Named moves come first, each a turn or a mirror and shown by rows before and after it. Which of them, in which order, take the first row of each pair that follows to the second? Write the first one first, as in the answered first pair.
Maf:
[-11  -6 -14  -9  -2   1  26   7  -9 -34  10  -2  -1   4  -6 -22 -21   9
 -15  -4   4 -10   0 -16 -15] |-> [-13 -13 -12  -1   7   8  26  11 -14 -36  15  10  -1   5  -4 -27  -5   7
   3  -7   0  -7  -5  -7  -7]
[ -5  -2   4 -22  -8   1   0  -3   2   0  18   3 -10   4   1   3  -4   6
   5   5  11 -13  -3   2  -9] |-> [ -6  -5   6 -17  -4   4   0  -2   0  -2  20   7 -10   5   2   0   2   5
  12   5   8 -12  -5   6  -6]
[-15  -8 -33  15   5 -13 -11   0   1  19 -19 -20  -9   0 -10   8 -28  -5
 -28   1  -4  13  -4  -3   8] |-> [-18 -20 -29  29  23   0 -12   9  -6  14 -11   1  -8   4  -7  -3  -2  -8
   5  -3 -13  19 -12  13  21]
mafo:
[  0   2   0  -7   2  -1  -7  -6  10   8  -9 -15  26   3   3  19 -12  10
 -36   5   5 -18  24 -14   0] |-> [-17 -11  10  -6   6  -8 -11   2   7  15  -5 -22   1   6   4  16 -19   7
 -27   5  16 -20  22  -5   9]
[-11  -5   9   4   0  -5  -5   9  -3  28   3 -19 -26  -4 -11  16 -22  -9
 -17 -10  18   6  14  13  -7] |-> [ 13  10 -14  14  -2   5  -1  -8  -1  25  -6  -9  10 -10 -18  16 -13  -7
 -30 -12  -2  17  11   3 -17]
[-14 -21  -2   7   0 -15  -5  16  -1  -6   6 -10 -20   0   9 -14 -13  -3
   4  10   3  11 -17   5   7] |-> [ 11  -4 -23  17  -1  -6  -1  -1   0  -8  -2   2  17  -7   2 -13  -4  -1
  -9   9 -16  21 -19  -6  -2]
Larim:
[  2   4  -6   9 -10   5   5  -6  -2  11  -1   4  -1 -13 -17 -13  -7 -12
  -3  -1  -4  13 -21 -16  -5] |-> [  9  10  -8   3 -15   5   8  -5   1   2  -1   5   5  -8 -13 -12  -6  -8
 -11   2  -7   9 -18 -21 -11]
[  0  -8 -16  23  15   0 -13   2  -8  12  -3 -13  10   5  -5   5   0  -6
   6 -14  -4   2   8  17   6] |-> [ -7 -13 -22  25   9  -6  -9   5  -3   4  -1 -22   1   9  -4  -4 -13  -6
  -3  -6   1   0  -2   6   5]
[ 12   4  11  -8  11  13   1   6   3 -20   5  20  11   5  16  -2  35   8
  20  -7  -9  -7   8   4  -4] |-> [ -4  -8  14   6  20  11  -5   5  -5   1   8  17  -7  -2   5  -6  28  -3
  33 -10  -2   2  -3  14   9]
[  6  -5  -3   1  -1  -1   6   3 -15  -2   7  -3  -3  -6  -5 -25 -10  -3
   8 -11  -4   9 -23 -19  -4] |-> [ 15   2  -5  -6  -6   0   8   3 -13 -12   4  -1   7  -4   0 -22  -6   2
   1  -9  -8   5 -16 -22 -11]
tafem:
[ 28 -15 -15  -2   3  21   4   2  -5  15   0  -2  15  -6  19   7  -3   6
  -3   6  -2  -3  -3  -1  -8] |-> [ 21 -22 -20   3   2  16   4   6  -3  11   0  -8  10  -3  19   4 -13   6
  -9  11   1  -3  -6  -5  -5]
[  9  36  22 -22  -9 -13   8   0  26   5  -3 -15  -2   2   3  27   0  16
   1   1  -6 -13  32  17  -5] |-> [  4  34   6 -10 -16 -22   9 -13  27  17  -7 -30  -4  -5 -13  18 -25   7
 -17   7  -2  -3  15   1  -5]
[ -6   3  -8   2  -4  -4   5 -11  -7  11   6  -3 -12  -6 -10 -17 -21  -8
   3   5  13   5 -22 -17   0] |-> [-12  -9   7  -7   4   0   3  15  -6 -15  10   6 -19  11  16 -11   0   5
  20   4  12 -10  -1   4   5]
Then:
Each pair is two moves apart.
[  9  -1   4  -1   9   7  -2  12   4 -10   1  15  13   5  10   6  25  11
   2  -3 -15  -4  10  13   3] |-> [  9   9   4   5   5   4  -3 -12  -1  28  -1   7   8 -16 -16   3   8  -5
   2  -8  -7  11  -9   4   3] : mafo tafem
[ -4 -22  -8  11  14   7 -12  10  11 -12   1   1   0  -2  -3 -15  -4   1
  -1  -6 -15   0  10  12  -3] |-> [  5  -9  -8   0   5   4 -12   4  15 -11  -5  -5   7  -3  -1  -4  -9   5
 -16  -6 -16  -3  22   8 -12] : Maf Larim
[ 10 -12  -7   7   6  -3  -6   9  -8  -3  -4   6  18  11  15  10   9   4
   3  -2  -2  -8  20  20   1] |-> [ -9 -25 -11  18   6 -11  -6  12  -7   1   1  -5  -2  11   7  -5 -11  -4
   1   5   7  -3   3  13   9] : Larim Larim
[ 11   7   6 -14 -13   6  11   4   8 -11   1   6   3   1   7 -12  10  -3
   0   8  -3  -6 -17 -19  -9] |-> [ -3  -4  22 -12  -2   5   2  10  -1   7   5   7 -16  -2   4  -5  13 -10
  21  -2   6  -6 -12   3   3] : Larim mafo
[ -8  -1  27 -19   0   2   5  12  -5  10  11   3 -16   1  12   4  18  -2
  21  -1   5 -13  -7   7  -2] |-> [-12  -6   1   9   1  -4  -3  -8  -7  38   0 -10 -11 -13 -13   4  -9 -16
   2  -2   3   7 -18   1   2] : Maf mafo
[ -7   8  20 -11   6   0   0  -5  -5   9   5  -2 -15  -4   0  -3   3  -8
  22  -8   6  -5  -8   2  -1] |-> [ -4  12  14 -19  -6  -4   8  -2   2 -11   5  -8 -12   4   7 -10  -4  -1
   5   3   6 -12  -9 -13  -9] : Larim Larim
[  5  -2  -4   8  10   0   0 -16  -9  21   2   3   4 -10 -13  -1   6  -8
  10  -8  -3  10  -6   2   8] |-> [  8   4   9  -6   7   2   0 -14  -9  19   4   5   1  -9  -8   3  14  -4
  16 -10  -1   3   0   5   5] : mafo Larim
[-17   9  -3   7  23   7  18  -3 -21  28  13   9  -3  -5   7 -20  22 -13
  27 -10   8  11 -15  -6   5] |-> [-19   5 -27  14   8  -4  25  -1 -11   8   9  -8   0   3   8 -31  -5  -8
  -9   7   9  11 -24 -31  -3] : mafo tafem
[  2   3   9  -5  -7   8  -5   8 -14   7  -2  13  15   5 -11   3  10   3
   8 -15 -24  17   7  17   4] |-> [  8  12   2 -17 -24   0   3   7  -5  -9  -4   1  16  10  -7  -2  -6  10
 -18  -4 -21   9   5  -6  -9] : tafem mafo
[ -9   1   3 -11  -5  -1  10  11   6 -19  13   1 -13   7  21 -14  -3   2
   4   8   4 -13 -17 -16  -3] |-> [-14  -3 -12   9  -3  -6   3  -1   3   1   7  -8 -12  -4   3 -13 -22  -8
  -7   6   4   0 -25 -18   1] : mafo Maf
[-14 -14  -9  12   7  -6  -8  11   5   0  -2  -7  -9   6   4   4  -9   2
  -4   3   5   0   5   7   6] |-> [ -9 -11 -17  14   5  -5  -5   9   7  -6  -5  -6   1   7   4   3 -10   4
 -12   5   0   2   4   1   2] : Larim mafo
[-23 -29 -31  31  12  -2  -8   7  -1 -11  -4  -4  -4  13  -2 -10 -13  -2
 -11   8  -4   9 -10   5  17] |-> [ 12   0 -24  11  10  14  -6  -4  -3 -15 -11  20  34   9   6  11  22  10
  -5  -5 -22   5  13  13   2] : mafo Larim
[-12 -11   6 -10  -4   5  -2   7  -2   0   5  -3  -4   1   4   7   7   1
   7   1   8  -8   6   6   5] |-> [ -2   2   5 -13  -7   9   0  -7  -5  11   3   1   5  -9  -5   7   8  -2
   7  -2   6  -3   0   0   0] : Larim tafem
[ -2  -5   2  10   6   4  -1   5   6 -12  -7 -11 -12   3   5 -10  -9  21
  -4   8   1  -7  12   5   4] |-> [  2   3  18   2   9  10  -3  -2   0   5  -4  -4 -14  -5   0  -4   2  17
  13  -1   3  -6  13  12   4] : tafem mafo
[  4  15   6  -2 -13  -3  -2  -5   6  -7   3  -2  -6  -3  -5  -7  -8   3
 -17   1   5 -11  -1 -16   2] |-> [  8  17  14   0  -3   5 -10 -10  -2  10   0   7   0 -11  -9   5   7  -1
  -1 -12   1  -6   7   2   7] : Larim Larim
[  6  15 -16   1 -12  -1   7  -9   3 -43  -1   0  21  14   7   2  15   7
 -20  11  -4   5 -22 -19  -7] |-> [-23 -11 -20  31   3  -7  -4  -8  -7 -15   1  -9  -5   6 -11  -5  -3 -12
  -5   6   5  20 -37  -5  14] : mafo mafo
[  3  -8   5   8   3   5   0   1 -12  -9  -8  -6   9  -5   1   1   2   4
   6  -5   9  11  14  -2  -3] |-> [  5  -4   8   1  -2   3   2   1 -10 -12  -6  -8   9  -5   3   1   0   5
   2  -2  12   8  15  -7  -7] : tafem mafo
[  2   6   9  -9   0  -1   1  13   4 -10   6  -3  -6   9  28 -12   6   6
   6   1   7 -10  -5  -9  -6] |-> [ 13  19  12  -8   1   5  -2  -7  -2  17   3   1   3  -7  11  -7   9  -5
  13  -7   4   1 -12 -10  -8] : tafem Larim
[ -7  11  -4  -3  -6  -7   0  -8   0  19 -11  -6   1 -12 -12   6 -13  -7
 -12   0   7  11   0   0  -3] |-> [-20 -10   2  -2   4  -7  -2  19   1  -7  -6  -1 -11   6   9   4  -1   2
   2   3   6   1  10  16   7] : tafem Maf
[ 17   5 -17  20   7  16 -15  -4   2 -11  -9   3   8  10  12   6   5   8
 -12   9  -8   0  -3   8  -3] |-> [ 26  23   4  -1  -2  18 -13 -17   0   8  -6   3   5  -2   5  13   7   4
  -5   1  -1  -3  -4   3 -11] : mafo tafem
[ -5  -2  -4   7   5  -7 -10  -1  -5  -2  -3   2  -1   3   2   5  -4   1
  -9  -7   3   0   8   7   3] |-> [ -2   2  -4   7   4  -6  -9  -6  -5   3  -4   3   2  -1  -1   5  -5  -1
 -10  -9   2   3   5   5   2] : tafem tafem
[ -1  -9 -31  23 -13 -12  -2 -16  -4 -15 -16 -17  -4  -1  -7   5 -16  -6
 -21  -7 -14  18  -8 -17   0] |-> [ -4  -3   3 -16 -21 -16   0   4   1 -34  -9 -19 -22  13  18  17  -7   9
 -13  -6  -2  -8  16  -7  -8] : Larim mafo
[  7  15 -22 -12   2 -11   2   1 -15  32  15  -3  12  -8   5   0  -7  20
 -17  -9  19  -3   0  -1  -2] |-> [  9  13 -15 -13  11  -1   6  10 -17  21  22  14  15  -3  14  -5  17  25
   3 -10  12  -6  -2   7   3] : Maf mafo
[  7   0   6 -15  -1  -6  -3  15   6 -13   0   3   1  15  18  18   3   7
 -12  -1   5 -15  22  16  -4] |-> [  3   9  19 -22  -7 -10  -3  -1   2  16   2  -7 -13  -1   2  16 -11  -6
  -9  -5  19 -11  10  10  -6] : tafem mafo
[ -4  -9  13  -8   2  -2   7   5  -7  -3  10  -5 -17   3   4  -2  -3   4
  10  -2   7  -7 -10   1  -8] |-> [  5  -1  13 -14   0   1   8   4  -5  -9   8  -1  -7   3   9   4   5   9
   7  -3   2 -10  -1   2 -13] : Larim Larim
[ 10  14  19  -5 -18   2   6 -35  -1  15   7  -1   1 -17 -17   5  13 -16
   5   2  10  -6 -12   2 -12] |-> [  9  12  28 -10 -15   4   8 -28  -1   8  11   5  -1 -13 -10   2  23 -13
  16   2   9 -10 -11   7 -11] : Maf mafo
[ -1   8   3  -6 -25  -1   9 -10  -4   2  27 -15   1  -4   0  -9   6  -6
  10   6   5  -8 -29  -8  -7] |-> [  3   7   6 -13 -22   1   8   1  -2 -16  27  -9   6   6  15  -3  16   4
  10   7   0 -16 -13  -1  -9] : tafem Larim
[  8   3   2 -11  -7  -6  12  -6   3  12   3 -10  -9   1  -6   4 -12  -1
   1  -3  10 -10  -9  -5 -10] |-> [  5  -3   1 -12  -7  -8  11   2   5   0   3 -12 -11   9   2   5 -12   4
  -3   1  10 -14  -3  -3  -8] : Larim tafem
[ -2  -2   2  -6 -11  -5  -1   2   2  -4  -5  -3  -6   8   8   6 -10   7
  -8   2   7  -2   6   1  -4] |-> [  5   1 -10   5  -8  -1  -1  -7   0   0  -9   1   8   3   1   5  -8   4
 -13   0  -2   6   2  -2  -5] : mafo mafo
[ 29   5  -3   6  -3  15  20 -12 -10 -11 -16  28  28   2  10  -5  41   6
   7  -5 -30   4 -14   7 -10] |-> [  7  -8 -20   3 -23 -14  19   0   5 -28 -24 -14   4  16  16  -5 -14  11
 -44  15 -11  -6  -7 -14 -17] : Maf tafem
[  2  14  21 -23  -7   1   2  -5  -2  17   1   1 -14  -8  -5   8   2   1
   8  -9  10  -7   1   4  -5] |-> [ -9   3   7  -6  -7  -4   1  -7  -2  20   1  -9 -21  -8 -13  -4 -15  -6
  -1  -2  14   1 -14  -5   0] : Maf tafem
[ -6 -11  14   8  13   5  -1   5  -9  18   9  16  -2  -8   1   3  18  -8
  31 -10   3  -3 -11  17  10] |-> [ -7 -10  -1   0 -10  -8  14  14   8 -20  11  -2  -5   9  14 -16  -7   4
  -6  17   7 -14 -24 -19  -3] : Larim Larim
[ -2 -14 -19   8  -4 -23 -30   6   3  21  -4 -10  13  -6   7  24 -11  15
 -10  -3  14  -9  25  23  -1] |-> [  3  -7 -20   8  -6 -21 -29  -2   1  30  -5  -9  18 -11   0  24 -13  12
 -11  -6  14  -5  22  20  -3] : tafem tafem
[-20 -13  37 -18   9   7   6  18  -9  10  29   5 -38   3  16 -13  23 -10
  32   7  14  -7 -23  13  14] |-> [-28 -18  17  -3   2  -3   6   8  -6  20  25 -12 -44  -4   0 -24  -8 -19
  11  15  19   3 -41  -6  13] : tafem tafem
[ 18  -3 -21  21   1   7  -3  -4   0  -9  -9   3  20   0  -2   2   4   2
 -13   0 -13   7   6   1  -6] |-> [  6  -7   9  -5  -3   4  -1  16   1 -23   0   2  -6  12  17   3  11  10
   2   3   0 -12  16   8  -5] : mafo Maf
[  6 -10   1  13   6  -1   1   3   6 -12   7   2   1   5  -2  -9  10   9
   0   0  -1   4  -5   1  -3] |-> [ 14   1   3   2   0  -1  -1  -3   7  -7   1   0   8   1  -3   3   8  11
  -8  -4  -2   1   7   1 -10] : Maf Larim
[ -3   2   0  10  12  -8 -15   7   7   7  -1   9  -5  -9   2   9  11  -5
   5  -5  -4 -13 -13   5   7] |-> [  0   5 -12  14   7 -11 -12   2  11   4  -3   5   1 -10  -2   5   1  -5
 -10   1  -6  -9 -17  -7   3] : mafo tafem
[  0 -11   9 -26 -17  13  -1  11  20  -3 -21 -29  11   8   9  18   6   7
   2   5   1   0  25   0  -7] |-> [ -9 -13  14 -22 -17   7  -4   3  16  20 -19 -37  -4  -3  -5  16  -8  -3
   7   1  11   6  13   0  -3] : tafem mafo
[ -5   0  23 -13   2  -6  -5  19 -13 -16  10   3 -18  13  14   9   8   9
  31  -2  12 -13   5  15   2] |-> [-10  -4  18 -12  -3 -11  -3  21 -11 -24  11  -3 -25  17  15   2  -1   9
  24   6  15 -14  -2   5   2] : Larim Larim
[ -2  -9 -22  36   8  -3  -4 -10  -3  20   1  -3   7 -11 -19 -12 -12 -12
  -2  -2  -9  16 -11  -6   3] |-> [  6 -14 -21  29  15   4  -3  12   1 -18   1  11  20  10   8  -6  14   5
   3   0 -22   2  12   7   4] : tafem mafo
[  1  11  11 -12  -5  -1   6   2   1   3   3  -6  -2  -3   2  -4  -5  -1
   0   0   3  -3  -1 -10  -3] |-> [-1  4  7  1  6  5  3  2 -3  6  5  2  1 -3 -2 -9  3 -5 13 -2 -3  3 -9 -4
  5] : Maf mafo
[-18 -20  10  12  18  15 -12   7 -11   8   6  14  -2   2   6   9  19  -7
  17  -9   1 -23  29  44  26] |-> [-25 -30 -16  41  19  11 -11  -4 -11  17   6   7   1  -5 -13 -10   0 -19
   7  -1  -1  -6   1  27  33] : mafo Larim
[  4  -7 -17  19  -7  -7  -1 -17   4 -10  -2 -15  -2  16  -3  -4 -14   6
  -4  21   2  24  -6 -24  -3] |-> [ 25  15  -2   4  -5   7   1 -29  -1   4  -2   3  16   6  -4   6  12   7
  13   8  -5  24   1 -18 -11] : tafem tafem
[ 14  -1  -2  -7  12  -2  -7   3  11   3 -18  -1  11   8   4  33   7   2
  -8 -28  -5   4  53  26 -17] |-> [ -4 -14  -2  12  20  -6 -14  -4   3  33 -13  -9 -10  -3 -17  23  -9 -16
   3 -30   6  17  32  29  -4] : Larim tafem
[ 13  11 -13  -6  -2   1   0  -2   1  -5 -11   2  16   5  -2  13 -12   9
 -24   0  -7   1  14   0 -12] |-> [ 12   9 -10  -9  -1   2   0   4   1 -11 -10   4  15   9   4  14  -7  13
 -19  -2  -8  -4  17   5 -10] : tafem tafem
[-29 -16  17 -13  -9 -24  -6  13   1   3  -1 -18 -35  11   2   3 -32  -4
  -7   4  29 -18   1   1  11] |-> [-15 -20  20  -7  10   0   0  30  -3 -27   8  19 -12  23  21  -8  20   6
  27   2   6 -20   0  15  17] : Larim Maf
[  9  10  16  -9   9  13   2  -1  -7   4   8  20   9  -4   0   2  29   1
  23 -10  -4  -2   2  11  -1] |-> [ 14  22  -1 -15 -15   1  12 -12   5  -7   3   0  12  -3  -4  -8  -3   4
 -17   6   0  -4  -8 -24 -16] : tafem mafo
[  8  20  16 -20  -9  -1   2  -9  -3  15   1   0  -2  -9 -10   5  -2   3
  -3  -4   8  -8   5  -7 -19] |-> [ -7   2  19  -3   5   1  -3  -4 -10  23   6   5 -15 -10 -15  -3   3  -6
  18  -8  10  -2  -5   7  -4] : mafo Maf
[  1  10  25  -8   2   6   1  -6 -12  24   5   0 -24 -14  -5  13   4  -2
   4  -9  13  10  -9   3  10] |-> [ 17  25  26 -20  -5  11   6  -9  -7  11   3   6  -8 -12   2  15  12   6
  -3  -7   5   4  -3  -5   0] : mafo mafo
